Here are some points, one per row:
np.array([0.7, 0.5, -0.4, -0.1, -0.5, 0.6, -0.4, 1.9, 1.4, 1.7,
          -1.1, -1.0, -1.1, -1.7, -0.9, -0.3, 1.7, -0.2, 0.6, -0.2,
          -0.9, 0.2, -0.1, 1.0])
np.array([1.0, -1.4, 0.9, -0.5, -0.4, -0.1, 0.9, -0.5, 0.1, 0.4,
          0.6, -1.7, -0.8, -0.6, 2.1, 0.6, 0.0, 0.1, 0.2, 1.4,
          -0.6, 0.6, -1.2, 0.0])
np.array([-0.4, 0.9, -1.1, 0.4, 1.6, 0.3, -0.4, 0.7, 0.4, -2.4,
          -1.4, -1.0, 1.1, 0.3, 1.2, 0.8, -1.9, 0.8, 2.9, -0.7,
          0.4, -0.3, -0.6, 1.0])
np.array([0.0, 0.2, 0.1, -1.6, 1.2, -0.8, -0.5, -0.6, -0.1, 0.1,
          -0.6, -0.2, 0.4, 0.3, 0.3, -1.0, -0.5, 1.2, 0.3, 1.4,
          -0.1, -0.1, -1.2, -0.2])
np.array([1.9, 2.0, 1.2, -0.3, -0.1, -0.2, 0.7, 0.6, -2.1, -0.5,
          0.8, -0.8, 0.0, 0.9, -0.2, 1.1, 1.2, -0.4, 0.9, 0.7,
          0.4, -0.9, 1.5, -1.5])
np.array([0.2, -1.2, -0.4, 0.2, -0.5, -1.8, 0.8, 0.0, -0.1, -1.6,
          -0.7, 1.0, -0.5, 0.3, 1.3, 0.2, 0.5, 0.6, -0.3, 0.9,
          -0.9, -0.2, -0.6, 1.5])
np.array([-2.9, 1.7, 1.4, 1.9, 3.0, -0.3, 3.2, 0.0, -1.7, 1.1,
          0.1, -0.5, 1.9, 0.0, -0.4, -0.6, 0.6, -0.4, -0.8, -1.0,
          0.2, 1.8, -1.4, 0.7])
np.array([-3.6, 0.7, 1.8, 0.9, -0.9, 0.5, 3.3, 2.1, 0.7, -0.1,
          -0.1, -0.2, -1.4, 0.9, -0.1, 0.7, -1.5, 0.3, 1.8, -0.2,
          1.0, -4.0, 1.2, 0.2])
np.array([1.0, 0.2, 1.2, -1.3, 0.0, -0.5, 0.5, 0.2, 0.1, -0.5,
          0.2, 1.6, 0.2, 1.6, 0.6, -0.5, 0.4, -0.6, 1.2, -1.2,
          -0.5, 0.0, 0.4, -0.3])
np.array([0.1, 0.5, 0.4, 2.1, -0.9, -2.5, -2.3, 0.7, 0.2, 1.5,
          -0.4, -1.0, -1.7, 0.8, -0.4, 1.9, 0.0, 0.7, 0.2, 1.0,
          0.9, 0.5, -0.4, -0.3])
np.array([-0.4, -0.7, -1.1, 0.5, -0.4, 1.1, 0.2, 1.5, 0.5, -0.8,
          -1.7, 0.3, 0.0, -1.2, -0.9, -2.0, 3.0, -1.2, 2.6, 0.3,
          -2.6, 1.3, -0.4, -0.7])
np.array([-0.1, 0.9, -0.5, -0.7, -0.3, -0.4, 0.1, -1.4, 0.4, -1.0,
          0.7, 0.8, -0.3, -0.2, 0.8, 0.8, -0.3, -0.3, 0.6, -0.1,
          -0.5, 0.2, 0.0, -0.3])
np.array([0.2, -0.9, -1.1, 0.6, 0.0, -0.4, 0.2, 0.7, 0.5, 1.1,
          1.5, -0.1, 0.8, 1.6, -1.7, -0.9, 0.0, 0.8, -0.5, 0.3,
          -1.4, 0.1, 0.9, 1.2])
np.array([-0.3, 0.2, -0.7, -0.1, -0.4, -1.3, 0.0, -1.4, -0.4, -1.3,
          -1.3, 1.7, -0.8, -0.7, -2.6, -1.0, -0.6, -0.1, -0.4, 0.6,
          0.9, -0.3, 0.4, 0.4])
np.array([1.1, -0.9, 0.6, -0.3, 0.5, -0.2, 0.3, 0.3, 1.0, 1.0,
          -0.8, 0.3, 0.1, -0.1, 1.8, 0.1, -0.3, 1.3, 0.2, -1.6,
          0.7, -0.1, 0.0, -2.4])
np.array([0.5, 0.1, -1.0, 0.6, 0.0, -0.1, -1.0, 0.1, -0.7, -0.2,
          0.3, 2.8, -0.1, 1.1, -0.5, 0.7, -0.3, -0.5, 1.4, -1.1,
          -0.1, -0.3, -1.2, 0.4])
np.array([-1.0, 1.5, -1.2, -1.7, -1.3, -0.3, -0.9, 1.8, -1.6, 0.7,
          -0.9, 0.5, 1.1, 0.4, 1.3, 0.2, 0.3, -0.3, -1.2, -0.8,
          -0.9, 0.4, -0.7, -0.9])
np.array([0.3, 0.5, -1.2, 0.4, -0.3, 0.2, 0.2, 1.6, 2.4, -0.6,
          1.0, 1.2, 0.7, -1.5, -1.3, 0.6, -1.7, -1.7, -1.4, 1.3,
          -0.4, 0.6, -1.0, -1.5])
np.array([1.5, 1.1, -0.3, -0.4, 0.1, 1.6, 0.8, 1.0, 0.7, -0.4,
          -0.9, -1.1, 0.7, 0.2, 1.3, 0.3, -0.5, -0.6, -2.1, -0.1,
          0.2, -1.1, 0.6, 1.5])
np.array([1.5, -0.3, -1.3, 1.8, -0.8, 0.1, 1.3, 0.4, 0.0, -0.2,
          -0.7, -0.7, -0.7, 0.7, 0.0, 0.8, 0.3, 0.0, -2.1, -0.8,
          0.4, -0.5, -1.4, 0.1])
np.array([-0.3, -1.2, -1.8, 0.8, 0.1, -1.5, -0.2, -0.6, -1.1, -0.3,
          0.0, -1.5, 1.4, 1.6, 1.3, -0.2, 0.3, -0.2, -0.3, 0.8,
          -1.2, -0.1, 1.3, -0.2])
np.array([0.6, 1.1, -0.4, 0.1, 0.5, 0.0, 1.3, -0.6, 1.1, -0.8,
          0.4, 2.1, 0.0, -1.4, 0.4, 1.0, -0.2, 2.0, 0.8, -1.5,
          -0.6, 0.4, -0.7, -0.9])
np.array([0.7, 0.0, 0.3, 0.8, 0.1, -0.3, 0.1, -0.8, 0.1, 0.0,
          -1.1, -1.8, 0.0, -1.1, -1.6, 0.7, 2.8, -0.3, 0.3, -1.8,
          -1.5, -1.6, 0.2, -1.1])
np.array([-0.4, -1.1, -1.7, -0.8, 0.7, 0.6, 0.6, -1.1, -0.9, 0.3,
          -0.3, 0.2, -0.9, 0.5, -0.2, 1.2, -0.5, -1.7, -1.1, -0.2,
          0.4, 0.7, 0.8, -1.2])
np.array([0.6, 0.4, 0.1, 1.0, 2.1, -1.2, -0.5, 0.6, 1.6, -1.0,
          0.1, 2.2, 0.6, 0.5, -0.3, -0.6, 0.6, 1.0, 0.4, 0.6,
          1.3, 1.1, -0.3, 0.8])
np.array([0.3, 0.2, -0.8, -0.5, -0.7, -2.3, 0.8, -1.8, 0.7, -0.3,
          -1.2, 0.1, 0.0, 0.3, -0.1, -0.7, -0.6, -1.3, 0.4, -0.8,
          -0.2, -0.1, -1.5, -0.5])
np.array([0.5, 1.1, 0.6, -0.5, -0.1, -0.2, -0.3, 0.2, 0.6, 1.8,
          -0.5, 0.1, 0.2, 1.5, 0.5, -1.4, 0.8, 0.9, 0.0, 1.7,
          1.2, 0.9, 1.1, -0.8])
np.array([-0.4, 0.4, 0.9, -0.4, -0.1, 0.1, -0.3, -0.7, -0.6, -1.2,
          1.4, 0.8, 0.4, -0.5, 1.6, -0.2, 0.6, -1.3, 0.3, 0.7,
          0.9, 0.1, 1.3, -1.1])
np.array([1.4, -1.2, -0.4, 0.7, 0.1, 0.4, 1.7, -0.1, -1.0, -0.5,
          1.9, 0.2, -0.7, 1.1, 0.5, -1.6, 0.2, 0.6, -0.2, 1.3,
          0.1, -0.3, -1.9, -0.6])
np.array([-0.9, -0.5, 2.3, 1.3, -0.1, 0.5, -1.5, -0.3, 0.7, -1.9,
          -0.6, -0.4, 0.3, 0.4, -0.5, 1.4, 0.1, -1.8, -0.9, 0.7,
          0.0, 0.9, -1.4, 1.0])
np.array([0.6, 1.5, -0.7, -0.1, -0.2, 1.2, 0.4, -1.5, 0.3, 1.9,
          0.0, 0.3, 0.1, 0.5, 0.6, -0.4, 0.0, -1.2, -0.2, -0.9,
          -0.6, -0.8, -1.1, 0.3])
np.array([0.7, -2.1, 0.0, 0.5, -0.3, 0.9, -0.3, 1.1, 0.2, -0.1,
          -1.1, 0.9, -0.2, 0.7, 0.0, -0.8, 0.2, -0.7, -0.3, -1.7,
          2.0, 1.0, 0.9, 0.7])
np.array([-0.4, -0.8, 2.1, 0.3, -0.9, 0.6, -1.5, -1.0, -0.8, -1.3,
          -1.5, -0.5, 0.2, 1.0, 0.3, -0.7, -0.5, -0.8, 0.4, -0.3,
          0.3, 0.6, -1.0, -0.6])
np.array([-1.2, -0.4, -0.8, -0.4, 0.3, 0.9, -0.6, -0.3, -1.6, 1.9,
          0.9, 0.9, -2.7, -0.4, 1.5, -0.4, -0.2, -0.3, 1.3, 2.1,
          -0.3, 0.8, -0.1, 0.9])
np.array([-0.1, 1.0, -0.4, -0.3, 0.8, 1.5, -2.1, 0.0, -0.1, 1.1,
          0.2, -0.6, 0.5, 0.3, 0.1, 2.6, -0.9, 0.1, 1.4, -0.6,
          0.0, -0.1, -1.0, 1.1])
np.array([0.9, -0.8, -0.5, 0.2, -0.5, 0.5, 1.3, 0.3, -1.6, 1.1,
          -0.1, -0.2, -0.1, -2.3, -0.9, 0.2, -0.6, 0.3, 0.4, 0.9,
          -0.1, 0.7, 1.3, 0.1])
np.array([0.0, 1.2, -0.5, -0.9, -0.8, -0.5, 0.1, -0.9, -0.7, 0.1,
          0.7, -1.4, 0.9, -1.2, -0.6, -0.2, -0.1, 0.6, 0.3, 1.3,
          0.7, 0.4, 0.3, 0.5])
np.array([-0.9, -2.2, 0.0, -0.5, -0.3, 1.9, -0.3, -0.6, 1.3, -0.7,
          -0.9, 1.0, 0.5, -0.4, 1.3, -0.2, 0.7, 1.6, -1.3, 0.4,
          -0.3, -1.3, 0.4, 0.8])
np.array([-0.3, 1.3, 1.8, -1.1, -2.7, 0.0, -0.2, 0.7, 1.2, -0.7,
          1.4, 1.1, 0.7, -0.2, 0.0, -0.3, 0.8, 1.2, 0.4, 0.3,
          1.1, 1.2, -0.3, -0.4])
np.array([0.8, -1.0, 0.3, -0.2, 2.8, 0.3, 1.1, -1.4, 0.6, 0.2,
          0.2, -0.2, 1.3, 0.1, -0.2, 1.8, 0.7, 1.9, -0.1, 2.1,
          0.1, 0.7, 0.3, 0.5])
np.array([-1.0, -1.4, -0.1, -1.4, -0.9, -0.4, 0.2, -0.1, -0.9, 0.0,
          1.3, 0.1, 0.8, 0.0, 0.1, 0.7, 0.5, 1.6, -1.2, -1.6,
          -1.1, 0.0, -1.2, -1.0])
np.array([0.6, 0.6, -0.1, 0.7, -1.4, 1.9, 0.9, -1.3, -1.7, -1.2,
          -1.2, 1.5, -0.7, 0.0, 0.7, 1.5, -0.8, 0.3, -0.7, -0.5,
          -0.3, 1.4, 1.0, -0.7])
np.array([-1.4, 1.4, -0.1, -1.2, -1.2, -0.6, -1.0, -0.1, -1.4, -1.2,
          0.1, -1.3, -1.1, -0.3, -2.0, -0.1, 0.3, 0.8, -1.3, 1.3,
          -0.8, 0.2, -0.2, -0.5])
np.array([-0.3, -1.2, 1.1, -2.1, 0.5, -0.4, -0.9, 0.9, 0.9, -0.1,
          1.5, 0.6, 0.2, 0.9, -0.8, 1.2, 0.8, 1.4, 0.1, -0.8,
          -0.3, -1.1, 0.2, -0.1])
np.array([0.7, -1.1, -0.1, -0.1, 0.4, -1.3, -0.7, 1.5, -1.5, -0.2,
          0.3, 0.2, 1.2, -0.6, -1.3, 0.4, 0.6, 0.2, 0.4, -0.1,
          1.8, -0.7, -0.2, 0.0])
np.array([-2.0, -1.1, 1.7, 0.7, -0.3, -0.2, 1.2, 1.4, 0.1, 0.4,
          -1.0, -0.8, 0.1, -0.1, 0.0, 0.5, -0.4, -0.8, 0.4, -0.6,
          0.6, 1.1, -1.3, 0.2])
np.array([0.8, -0.7, 0.6, 0.3, -1.8, 1.3, 0.6, 0.0, -0.9, -0.8,
          -0.6, 0.5, -0.1, 1.0, -1.6, 0.1, 0.3, 0.7, -0.4, -0.7,
          0.2, 0.5, 0.7, 1.3])
np.array([-1.0, 0.8, -0.6, -1.0, 2.3, -0.1, -0.6, 0.2, 0.6, -1.6,
          -0.1, -1.4, -4.7, 0.7, -0.6, -0.4, 0.3, 0.8, -1.2, -0.9,
          -0.4, 1.6, 0.9, -0.7])
np.array([1.1, 1.3, 2.1, 0.3, 0.3, 0.8, -0.3, -0.9, 0.0, 1.0,
          -1.6, 0.7, -0.8, -0.4, -0.3, -1.4, 0.7, -0.7, -1.2, 1.1,
          -1.2, -3.3, -0.5, 0.4])
np.array([0.5, -0.9, -0.6, -0.7, -0.5, 0.2, 0.6, -0.6, -0.7, 1.1,
          0.2, -0.3, 0.5, -1.0, 0.3, -0.4, -0.3, -0.5, 0.9, 0.9,
          0.8, 0.2, 1.1, 0.4])
These points spread out most along one direction. Take the direction at right angles to it along which they spread out most. Go by this last direction. Where along it does each point below lie, from 0 to 99? 50 is the average, and the first point above lies past it. One standard deviation of the points above along it is 16.
np.array([-0.7, -0.1, 1.1, 2.2, 1.5, -0.3, -1.8, -0.8, 0.0, 2.1,
          -0.8, 0.3, 0.8, 0.2, 0.3, 0.8, 0.5, 0.6, -0.5, -0.7,
          0.5, 0.6, -0.4, -1.5]) 45
np.array([0.3, 1.5, -1.4, -0.6, 0.1, 0.1, -0.8, 1.3, -0.9, -0.6,
          -0.9, -0.7, -0.5, -1.4, 1.5, -2.0, 0.1, 0.8, -1.7, -0.9,
          1.4, -1.3, -1.7, 0.3]) 59
np.array([0.8, -1.4, 1.3, 0.6, -0.3, 1.1, -0.5, -0.9, -1.2, 0.2,
          0.9, -1.2, -0.8, -0.9, -0.2, -0.9, 0.0, -0.9, 0.4, -1.8,
          1.6, 0.8, -0.9, 1.2]) 57
np.array([-1.5, -0.7, -1.1, 0.6, -0.7, 1.1, -0.5, 0.2, -0.2, 1.0,
          -1.2, -1.0, 1.0, 1.3, -1.2, 0.3, -1.4, 0.6, 1.8, 0.6,
          1.7, -1.5, -0.7, -0.6]) 53
np.array([0.1, -0.5, -0.1, 0.7, -0.3, 0.0, 0.1, 1.2, 2.2, -0.4,
          1.0, -0.8, 0.4, 0.0, -1.0, -1.3, -2.1, -0.8, -0.5, 0.8,
          -1.2, 0.7, 1.5, -0.9]) 55
np.array([0.2, -1.3, -0.4, -0.4, 0.1, 0.1, 0.1, -0.3, 1.4, 0.3,
          1.6, -1.2, -0.7, 0.3, 0.9, 0.3, 0.2, -1.3, 0.8, 0.4,
          0.7, -1.1, 0.3, -2.1]) 48
np.array([0.2, 0.1, -0.1, -1.7, 2.1, 0.4, 0.6, -0.5, 1.0, 0.6,
          -1.1, 0.3, 1.3, -0.9, -1.6, -0.4, -0.5, 1.6, -0.4, 0.6,
          0.2, 0.3, 0.5, -0.7]) 40
np.array([-0.9, 1.0, -1.4, 0.0, -0.4, 2.2, -1.1, -1.7, 1.6, 0.4,
          2.0, -1.5, 1.0, 0.0, 0.0, -1.4, 0.6, 1.2, 0.1, -1.8,
          0.6, 0.4, 1.3, 1.7]) 47
np.array([1.1, -0.1, 1.9, 0.7, 0.5, -0.5, -1.1, 0.7, -1.1, 0.6,
          1.1, -0.6, 0.1, -1.4, -0.6, -1.8, -4.8, 0.6, 0.4, -1.1,
          -2.9, 0.5, 1.2, -0.4]) 52
np.array([0.0, 1.2, 0.0, -0.1, -0.9, -2.8, 0.5, -1.3, 1.6, 0.8,
          -0.8, -0.9, 0.0, -0.2, 2.4, 0.0, 0.1, -0.4, -0.2, 0.2,
          -0.2, 0.5, 1.6, 2.4]) 51
np.array([-1.5, -0.2, -0.2, 2.5, 1.0, 0.3, -2.6, 0.2, -0.8, -1.1,
          0.6, 1.0, 1.1, -1.8, 1.8, -1.0, 0.7, -0.5, -1.3, 0.6,
          -1.2, -1.9, 2.0, -0.1]) 54
np.array([-0.8, -1.2, -0.4, -1.7, 0.4, -0.4, -0.6, -0.9, -0.5, -0.1,
          0.7, -0.1, 0.0, -0.3, -0.6, -0.5, -0.1, -1.8, -0.1, -0.7,
          0.2, -0.3, -0.7, -1.4]) 51
np.array([-0.1, 1.0, -1.3, 1.5, -0.9, -0.4, 0.8, -1.4, 1.0, -0.1,
          1.9, 0.5, -0.7, -0.7, -0.1, -0.3, -0.2, -0.4, 0.2, 0.2,
          0.0, -0.4, -0.7, -1.5]) 50
np.array([1.1, 0.8, -0.2, -0.9, 1.1, -0.3, 0.0, 2.0, -1.3, -1.1,
          1.6, 0.7, -0.7, 0.9, -0.7, 1.1, 0.7, -1.9, 0.4, 0.4,
          1.2, -0.6, 0.9, 1.0]) 48
np.array([-0.1, -1.8, 0.3, -0.9, -0.1, -2.1, 0.7, 0.0, 0.1, 1.3,
          -0.3, 0.5, -0.5, -1.2, 0.0, 0.4, -0.3, -1.1, -1.0, 0.0,
          -0.4, -0.5, 1.3, 2.8]) 58
np.array([0.4, 1.5, 0.5, -0.4, -0.4, 1.9, -0.1, 0.2, 0.9, 1.3,
          0.0, -0.4, 0.4, 2.0, -0.7, 1.2, 0.1, -0.7, -0.4, -0.2,
          -0.9, 0.8, 0.3, 1.1]) 60
